One vector is turned by the same rotation once a step. Each row is the vector after some number of steps, and that number follows the row.
The counts run from 0 to 340.
[105 175 120 156 153 120 118 108 116 163 140 167  84 110 150 151  74  73
 162 136 118  89 136 133 160 132 132 130 125 146 140  92 116 137 169 116
 175 140 112 131  94 113  99  71 146 136  97 127 128 106  72 107 133  94
  85 110 123 116  90 136 117 139 104 117 133 140 140  85]  265
[ 99 152  97 165 175 121 120 130 111 150 135 134  90 106 154 128  70  95
 149 165 134  92 143 145 173 153 130 123 129 165 115  91 124 134 181 113
 161 141 123 110 124 105 109  64 129 119  92 154 111 111  90  99 126 106
 111  79 139 136 100 101 118 136 132 113 134 136 146  63]  337
[102 137 123 156 136  90 117 134 122 154 139 150  90 107 143 167  89  75
 156 166 124 116 145 131 152 102 127 158 129 154 134  86 117 139 186 120
 161 163 100 116  77 111 123  60 127 128 102 118 120 110  86  75 117 106
 114 111 124 112  96 118 123 152 114  87 128 168 131 106]  176
[119 167 103 158 168 127 111 152 102 153 120 169  95 100 141 103  99 107
 100 160 123  81 149 147 171 165 136 124 133 167 150  97 142 139 166 144
 155 133 120  99 102  97 127  65 135 126 110 115  93 112 101 104 158  83
 125  93 156 107  93 100 116 152 117 128 152 145 129  95]  3
[121 155 110 151 123 103 119 134 121 163 132 148 108  96 139 126  99  86
 122 156 140 121 143 152 171 142 133 158 126 174 132  76 129 137 181 133
 164 143 111 105  81 120 106  38 110 118  94 121 103 117  92  96 124  97
 117 114 128 111  86 112 113 161 111 104 132 168 126  91]  179
[105 152  98 167 175 137 112 124 111 163 129 144  89  88 157 131  84 106
 143 162 127  90 147 138 162 139 133 127  99 156 136  81 135 146 171 124
 144 147 156 106 133  93 107  59 126 112 114 136 119 111  82  80 129 107
 122  84 152 126  99  95 115 131 118 103 123 125 144  82]  196
[107 142 141 152 128 114 125 143 115 159 134 156  87  89 146 117 105 102
 108 151 125  98 167 135 153 150 112 123 161 173 147  91 111 125 170 133
 164 156  91 121  82 115 127  56 138 139  90 139 107 116  89 113 142  99
 137  99 125  70  90 124 114 165 116 113 157 165 138  96]  90
[103 167  95 175 168 135 117 106 102 157 126 127  94 106 153 133  80 100
 166 148 127  85 132 143 170 147 142 121 112 155 122  81 119 142 169 116
 155 131 137 119 122 100  98  71 128 127  98 144 134  98  82  83 125 105
 115  99 137 137 100 104 116 135 115 104 132 129 143  67]  198
[106 150 132 160 163 106 112 150 106 144 112 139  84 120 136 166  79  76
 164 168 125  98 141 118 147 102 141 127 141 137 142  84 115 149 177 115
 158 144 114 119  99 103 121  67 142 120  94 107 118  96  86  75 130  94
 119 104 143 109 134 115 124 147 105  96 138 168 132  98]  314
[126 140 133 155 159 126 111 154 115 163 106 124  95 113 144 133  71  99
 129 164 140 109 144 122 149 135 137 128 152 159 126  69 119 135 181 116
 161 147 113 127 121 112 111  49 121 112  85 125  95  99  82  93 144 104
 118 100 150 104 125 107 117 148 113  93 145 156 156  72]  247
[106 164  98 176 168 135 109 129  91 144  99 137  86 114 144 141  80  98
 165 154 122  89 131 136 174 124 153 119 115 145 126  89 129 151 163 126
 160 131 145 114 115  92 110  71 136 122 107 113 123  93  88  70 120  96
 126 103 144 130 116 102 122 138 111 101 121 141 129  82]  58
[111 163 110 158 156 125 119 110 113 149 133 130  92  95 149 109  97 101
 125 149 123  84 146 148 167 174 144 117 128 152 120  87 120 142 171 126
 160 131 125 130 113 108 113  57 129 120  83 157 140  92  91  98 115  99
 135  81 133 120 107 125 117 139 135 106 148 140 151  52]  273
[118 176  96 157 124 134 104 119 101 151 115 154  88 100 141 121 105  89
 142 145 118  96 120 142 165 142 150 135 106 155 133  83 124 144 156 149
 161 144 119 119  64  91 132  76 145 146 110 111 129  93  90  70 126  98
 135 136 140 113  73  99 133 159  88 102 130 148 125 111]  49
[120 158 104 154 142 101 114 138 103 149 136 155 114 113 131 140  97  82
 133 172 120 100 133 152 162 139 136 150 128 150 134  88 102 156 192 137
 156 139  95 117  69  96 127  70 124 132 105 111 127 103  95  79 139  99
 116 130 153 124  93  96 132 164 107  97 150 153 134  95]  252
[103 164 116 176 119 132 119 122  98 153 106 136  86 112 151 131  99 108
 158 117 130 101 148 134 173 126 131 110 136 179 124  80 113 123 151 134
 167 147 117 110  90 124 104  61 136 146  96 135 131 115  81  94 115  93
 131 123 110  90  79 125 116 163 103 109 129 169 121  88]  292
[ 94 139 124 156 125 111 115 116 117 161 133 144  81  92 154 151 104  93
 157 152 131 117 148 136 152 104 125 140 109 163 129  81 112 135 171 128
 156 170 116 105  83 115 116  57 131 137 101 132 129 117  83  72 109 112
 132 114 115 102  76 117 120 155 107  89 121 162 132 112]  37
[ 95 164 105 168 154 105 129 123 107 154 134 175 101 114 142 145  80  94
 152 144 123  95 154 155 181 129 120 129 125 169 137 111 118 138 173 122
 170 145 105  99  89 108 113  65 131 138 112 124 112 137  99 107 137  78
 105 110 126 126  76 122 112 155 125 120 141 161 122  95]  12
[123 185 115 154 129 144 101 128 105 162 104 162  78  99 142 113 101  93
 130 128 125  88 124 136 160 146 144 123 113 160 148  80 133 133 144 148
 172 144 128 119  88 103 113  65 143 143 106 117 113  97  80  97 141  89
 121 128 140  90  74 108 127 157  83 114 125 147 131 112]  51
[ 97 163 126 152 153 156 110 120 121 159 120 153  57  87 160 107  88 115
 126 136 125  77 145 119 149 156 135 104 124 148 143  85 141 119 143 137
 163 163 137 122 127 106 116  67 149 125  91 140 109 102  88  95 132  99
 154  75 128  92  82 127 118 136 118 112 130 139 147  90]  284
[112 152 104 142 150 117 105 132 117 146 147 148  90  97 144 127  97  81
 129 180 117  93 133 138 140 156 144 150 110 134 132  80 120 152 188 130
 150 151 109 136  85  83 141  74 137 124  99 126 133  81  88  67 123 121
 133 101 150 126 102  86 142 141 113  87 142 137 151  96]  186
[ 90 152 122 152 191 121 114 142 101 151 131 165  71 113 152 148  67  92
 163 172 110  74 150 123 145 127 126 114 139 136 146 110 117 146 173 118
 165 156 108 118 110  91 135  83 160 132 107 122 118 104  88  95 148 100
 106  90 148 113 107 113 123 143 120 112 149 142 138  99]  8
[117 149 113 152 125  94 122 136 126 160 135 154 108 100 133 143 101  87
 131 154 139 121 143 152 170 123 131 157 123 174 133  76 128 140 187 129
 161 148 110 100  74 114 110  46 115 129  95 119 110 118  92  87 115  99
 116 116 123 118  83 113 115 162 112  98 128 169 124  95]  178
[108 137 123 171 138 133 111 145  97 150 100 130  85  99 147 126 112 139
 116 165 127  95 161 136 158 137 149 111 127 165 136  80 118 140 171 141
 140 148 134 107 106 110 131  49 129 119 104 125 125 104  99  66 122 105
 175  92 143  90 111 105 108 163 117  86 148 156 133 100]  297
[114 170 106 175 152 126 110 121  90 144 103 138  86 125 137 144  80  82
 174 137 123  93 128 133 169 125 146 118 130 150 125  81 114 144 162 123
 167 125 122 125 101 107 101  72 142 131  94 115 137  98  80  78 119  87
 113 121 142 115 114 114 120 158 100 112 133 157 130  72]  60
[ 95 164 124 161 156 132 110 119  95 145 125 163  58 103 148 138  96 104
 154 151 101  61 147 127 142 135 145 100 122 126 153  93 118 142 156 138
 147 152 118 130  92  89 146  94 167 140 101 125 151  92  92  78 127  97
 145  94 139  96 101 125 126 143 117 103 150 142 134 105]  212
[ 95 155 129 142 138 128 120 132 128 168 128 169  73  99 154 146  83  92
 158 149 118  97 145 121 145 116 118 135 127 153 137  89 114 126 166 128
 173 176  95 127  82 104 133  80 145 146  98 126 106 104  84  89 143 108
 117 118 124  97  66 125 130 150 104  90 129 152 144 124]  100
[ 89 170 113 156 160 113 112 140  95 133 135 184  75 112 140 142  97  81
 142 152 112  76 143 142 164 130 134 122 129 151 154 108 138 146 160 136
 161 150 113  99  78  94 141  82 161 140 111 107 125 120  99  92 139  80
 127 104 136 111  90 111 125 152 119 129 138 167 108 121]  75
[115 143 109 168 139 133 116 145  95 143  98 129  89 103 148 119 109 132
 118 165 126  98 153 139 161 138 151 112 126 165 129  81 112 141 167 149
 142 145 131 112  96  98 140  58 130 116 101 125 126  96 103  64 117 102
 172 103 148 105 110 104 122 160 128  79 151 158 135  91]  298
[114 160 139 135 135 117 123 152 117 154 115 168  83 115 133 136  85  93
 126 147 112  92 148 130 149 139 130 118 149 149 147  93 107 134 162 148
 174 158  80 131  65 108 142  74 151 146  91 113 108 103  97 102 143  91
 131 117 131  89  86 143 127 159 104  99 152 169 135 112]  164
[111 148 125 176 131 113 109 106  92 167 153 159  93  87 152 140 124 112
 129 148 120  87 157 157 164 141 133 127 117 165 157  79 108 151 171 134
 135 137 128 105  92 105 120  54 137 137 122 130 152 119  81  91 124  93
 132 111 141  88 101 118 106 168  99 117 147 148 125  98]  204
[115 172 119 142 147 115 126 148 106 137 105 149  83 122 136 118  82  99
 134 153 114  91 147 137 164 151 142 118 152 146 125 100 101 136 170 142
 176 145  74 132  68 107 146  81 146 138  87 123 121  98 105  86 136  93
 137 119 131 111  92 129 127 159 121  93 157 171 141  93]  162
[108 137 139 168 128 133 115 134 101 164 106 137  80  90 153 132 111 130
 125 149 129 106 164 130 155 127 130 110 143 170 147  67 119 130 157 134
 144 153 129 110 103 117 117  42 136 131 100 133 122 112  85  88 131 102
 160 100 130  67 107 120 103 164 106 103 144 163 135 100]  295
[ 98 156 105 149 147 108 125 122 111 139 137 146  95 113 145 128  88 101
 139 168 109  90 159 152 171 162 139 123 124 146 122 109 103 146 185 135
 157 140  89 119  74  98 138  72 136 130  91 144 130 100 106  82 112 102
 135 100 133 133  90 123 121 147 143  85 153 156 147  75]  21
